One vector is turned by the same rotation once a tick. Each row is the vector after some number of ticks, and that number follows the row.
The counts run from 0 to 73.
[ 10  -1  -2 -14 -21  -4   7  -5  -4  19  -7   0  21  23   6 -22   6   3
   6  -5  23  -1   2  20  -1  -5   8 -16  18  -8   2  -4 -26 -13  13] : 67
[ -8  22  -2 -17  -6   3   3   1 -13  11   3  -2  25  18  15 -25 -20   4
  13 -16   2   8 -13   6   0   4   4 -11  18  -8   8 -12  -3 -17  -8] : 42
[ -3  27  -4 -16   3   3  -1   4 -15   9   8  -4  14  15  12 -19 -28   7
  12 -12  -2  10 -17  18  -2  11   0  -4  19  -8  11  -9  -5 -20   0] : 20
[ -2  13  -3 -20 -13   5   3  -1 -14  13  11  -8  28  19   6 -28 -20   5
  18  -7   7   3 -11   2   1  -3  -5 -11  17   6   5  -4 -10 -27  -1] : 59
[  7   6  -2 -15 -10   4  -3  -6 -13  11  12 -11  27  22   0 -28 -13   3
  17 -12   8   4  -9  -2   5  -1 -11 -12  15   5  -1   8  -8 -23   3] : 70
[ -6  21   7 -13   4   4  -3   2 -10  17   6   2  10  10  18 -22 -21   8
  12 -16   0  12 -14  22  -9  19   0  -2  22  -6  16  -2  -4 -10  -2] : 14
[  6  17   1 -10 -21 -10  11  -9   7  14  -7   5  20  22   8 -25   5   3
   5  -5  14   4   1  25  -3  -8  20 -12  18 -14  10 -15 -11 -13   7] : 45
[  9  14  -7  -4 -20  -4  16 -11  -2  16 -11  -1  18  25   4 -26   2   6
  11  -5  12   5  -4  20   0 -14  14 -15  14  -8   2 -17 -15 -21   8] : 50
[ -2  18   5 -14  -5  -2  -2   2  -4  16  -3   2   3  15  15 -19 -11   2
   3 -11  10  10  -3  32 -13  15  11  -9  27 -13  12  -6 -14   2   2] : 13
[  9  22  -8  -3 -11  -6   9 -17  -7  14   2  -1  -5  21  11 -21  -3   6
   8 -11   6  14 -12  23   2  -6  11  -3  16  -1  11 -20 -16 -24  13] : 22
[  7  15  -7 -12 -12   5  -3 -11 -11   8  12 -10  25  20   6 -30  -8   5
  19 -10  10   5 -11  -1   2 -10  -8 -10  13   5   0  -3 -15 -28   6] : 65
[  2  15   6 -11  -9  -6  -1   0  -5  13  -4  -1   6  17  12 -16 -11   9
  -3 -13   9   6  -3  41  -9  23   7  -9  25 -16  10  -1 -19  -2   6] : 2
[ 11  20 -12   1  -5  -5   4 -16  -8  15   4  -1  -8  23  14 -22  -3   8
  12 -12   5  11 -14  26  -2   0   9  -4  18  -4   7 -17 -20 -20  18] : 11
[  9   4  -4  -7 -16   1   6 -15  -6  20   1  -8  18  22   4 -25   3   1
  16 -10  17   3  -5   9   4 -16   4 -15  13   2  -2  -9 -20 -25  12] : 66
[  2   3   0 -19 -17  -6   3  -2  -3  16  -9   1  34  23   2 -23   1   9
   5  -4  14   1   2  22  -7   1  10 -18  16 -12   5  -3 -21  -4   5] : 62
[ -6  19   1 -20  -9   0  -1   6 -11  11  -2   5  27  14   9 -28 -16  14
   4 -10   7   5  -4  22  -8   7   7 -15  23 -11  11  -3  -2  -3  -3] : 41
[ -2   9   5 -24 -11   5  -4   5 -12  14   4  -4  33  18   8 -24 -17   3
   9 -10  10   2  -3   7   2  11  -3 -15  20  -9   3   5 -13 -11  -5] : 69
[  6  17   2  -7  -3  -3   2  -5  -5  17  -1   3  -1  19   9 -15 -10   8
   1 -11  12   7  -5  36 -13  12  10  -8  23 -16   9  -7 -17  -3   9] : 7
[  1  17   1 -11  -8  -5   4  -9  -3  14  -8   5   8  21  13 -19  -8   5
   1  -8  14   8  -7  32 -10   3  18 -10  22 -16  11 -13 -11  -8   7] : 29
[  8  16  -3  -3 -17  -1   7 -10  -1  12  -9   1  11  18  10 -26   5   5
   6  -7   8  12   0  22  -4 -10  20  -9  16  -9  10 -19  -6 -18  13] : 39
[  4   9 -10 -12 -15   3   8 -13 -11  10   7  -5  20  27  -3 -30  -4   5
  20  -8   8   2 -11   3   5 -14  -1 -11  15   4  -2 -13 -13 -29   6] : 60
[  0  24   9 -14   0  -1  -7   0 -14  12   9   0   3   9  12 -16 -21   9
   8 -19   5   5 -16  24  -4  24  -5   1  20 -10   6  -1 -15 -11  -2] : 3
[ -3  10   5 -19 -13   5   1   4 -13  13  -7   0  34  16   7 -26 -15   5
   7  -9  10   3  -1  16  -7   3   3  -9  22 -11   9  -4  -8  -7  -8] : 52
[  7  22  -6  -3  -2  -6   5 -13  -8  13  11  -6  -5  18  10 -22  -9   4
  12 -13   2  14 -21  20  -2  -3   5  -1  15  -1   5 -20 -13 -24  12] : 16
[  3  20  -2 -12 -14  -4   5 -11  -2  17 -13   2   9  21   8 -20  -5   3
   3  -6   8   9  -7  26  -5  -1  14 -11  21 -14  11 -21 -14 -11  11] : 34
[ -6  24   8 -20  -6   3   2   5 -12   6   2  -1  25  15  11 -23 -23   7
   6 -12  -1   6  -3  14  -4   9   4 -11  20 -13  10 -11   0 -15  -6] : 36
[  2  20  -9  -5  -8  -3   4 -10  -3  11   3  -6  11  18   8 -30  -8   3
  12 -12   7   9 -14  13   5 -14   7  -3  12   3   7 -21  -8 -28  10] : 38
[  4  24 -10  -8  -5   0   3  -7 -11  12  10  -9  11  21  11 -26 -11   1
  19 -16  -1  12 -15  13   0  -5   1   1  16   1   9 -19  -2 -24   6] : 32
[  6  15  -7  -1 -12 -14   8 -11  -3  14  -4  -2   0  19  10 -21   5  10
   5  -7   8  12 -11  23  -2  -4  15  -6  19  -8   8 -26 -11 -16  15] : 28
[ -5   9   0 -22  -9   6  -6   1 -13  13   5  -5  32  20   4 -25 -17   9
   7 -11   4   1  -7   3  -2   1  -9 -13  15  -5   4   7  -9 -18  -5] : 64
[  9   4  -6 -11 -20  -7   9 -12  -2  18  -4   0  21  25   7 -27  13   3
  13  -8  17   2  -3  18  -1 -14  10 -21  15  -8   3 -14 -20 -20   8] : 61
[  7  22  -9  -2 -10  -5   8  -9  -9  12   5  -4   1  20  11 -25 -11   4
  18 -12   0  13 -16  14   6  -6   2  -3  15  -3   8 -19  -8 -28  13] : 27
[  1   6   4 -25 -10   1   0   4 -10  11   3  -3  35  17   3 -23 -14   6
   8  -7  10  -1   0  13  -7   5   3 -19  22 -15   5   1 -11  -5  -4] : 63
[ -3   3   5 -21 -13   1   1   0 -13  16  -4  -3  28  21   4 -22  -7   6
   8  -5  17  -3   7  23 -10   7   2 -17  21 -10   6   2 -15  -5   0] : 68
[ -6  22   3 -16  -2  -2  -2   3 -13   7  -1   2  12  14  15 -19 -19   9
   8 -10   3   7 -10  30 -11  19   5  -7  27 -16  13 -10  -9  -6   2] : 19
[ 11  21  -8  -2  -1   0   1 -15  -7  19  13  -8  -9  16  10 -22  -8  13
  15 -16   7  13 -19  22  -1   6   4   1  22   4   3 -10 -15 -28   8] : 5
[  5  16  -1  -4  -6  -9  10 -11  -6  14  -5   3  -3  18   9 -13   1   8
   6  -9  13   9  -6  39  -8   6  10  -6  20 -11   8 -11 -17  -8  14] : 12
[  5  21  -8 -13  -9   1   4  -5 -12  10   4 -11  19  20  12 -27 -16   2
  25  -6   1   5 -16   2   3 -11   4  -9  13  -1   7 -20  -6 -31   6] : 43
[  1  27   0 -14   3   3  -3   2 -14  10  15  -7   3  15  13 -19 -22   6
  12 -17  -2   8 -19  17  -7  16  -4  -1  22  -1   7   2  -4 -19   0] : 9
[ -4  21   3 -20  -5  -1   2   5  -9  10   1   3  20  13  14 -21 -19   7
   3  -9   1   8 -10  25  -9  11  10 -12  25 -15  13  -9  -2  -8   0] : 30
[ -3  27   6 -18   0   2   0   4 -10   9   4   4  20  14  13 -20 -25   6
   9 -15   4  10  -9  22  -5   9   5  -9  20 -11  13  -9  -2 -11   1] : 25
[  2  19   4 -17 -13  -2   5   1  -7  13  -5   3  22  19  11 -23 -11   9
   3  -7   8   9  -2  28  -6   3  14 -15  22 -17  13  -9  -7  -7   6] : 35
[  0  29  -5 -13  -1   0  -3  -5 -14   3  12  -5  10  14  13 -26 -25   6
  12 -18  -6   9 -19  10  -1   7   0  -4  22  -3  11 -13  -1 -22   4] : 26
[ -1  14   0 -23  -7   6  -3   7 -14  12   3  -3  33  20   7 -27 -19   8
  11  -9  10   1  -3  10  -5   6  -2 -18  17  -8   6  -1  -9 -12  -7] : 58
[  5  15   2 -12 -13  -5   4   0  -3  12 -11   7  15  20   7 -25  -2   8
   1  -4  13   6  -1  27  -4  -1  15  -8  25 -18  12 -13 -10  -4   4] : 40
[  5  17   3  -6 -10 -10  10  -8  -2  10  -6   4  -2  18  11 -15   3  11
   4  -8  10   9  -6  35  -7   5  17 -10  21 -16  12 -16 -13 -13   9] : 23
[  8  14 -10  -8 -12   1  11 -15  -5   9   3  -8  19  25   3 -30  -6   6
  17 -10   9   6 -13   8   6 -14   7 -16  12   0   6 -19  -7 -31   2] : 49
[  1  25  -1 -10   1   0  -4  -1 -15  11  13  -5   7  15  15 -19 -25   3
  13 -19  -5  16 -20  13  -3   7  -3  -6  20  -4   5  -9  -7 -19   2] : 15
[ -3   9   3 -18 -18  -4   6   1  -2  16  -5  -2  24  21   2 -21   2   6
   3  -3  13   0   0  23  -7  -5  16 -17  19 -14  10 -11 -12  -8   6] : 51
[  6  21  -4  -5  -4  -1  -2 -11 -16   9  13  -8  -8  16  15 -20 -17   7
  17 -13  -2  13 -18  16  -2   8   0  -3  20   3   6 -14 -10 -24   5] : 10
[  3  16   2 -13  -3  -4   2   1  -5  12  -3   8   8  14  15 -19 -16   7
  -2  -9  12   4  -5  29 -12  13   9  -9  26 -17  13 -13  -7  -7   5] : 24
[ 12  14  -2   5  -4 -11   9 -14  -5  18   3   0  -9  19   9 -17   1   9
   8 -16  10  12 -10  38  -7   4   6  -7  24  -7   4 -12 -24 -18  10] : 6
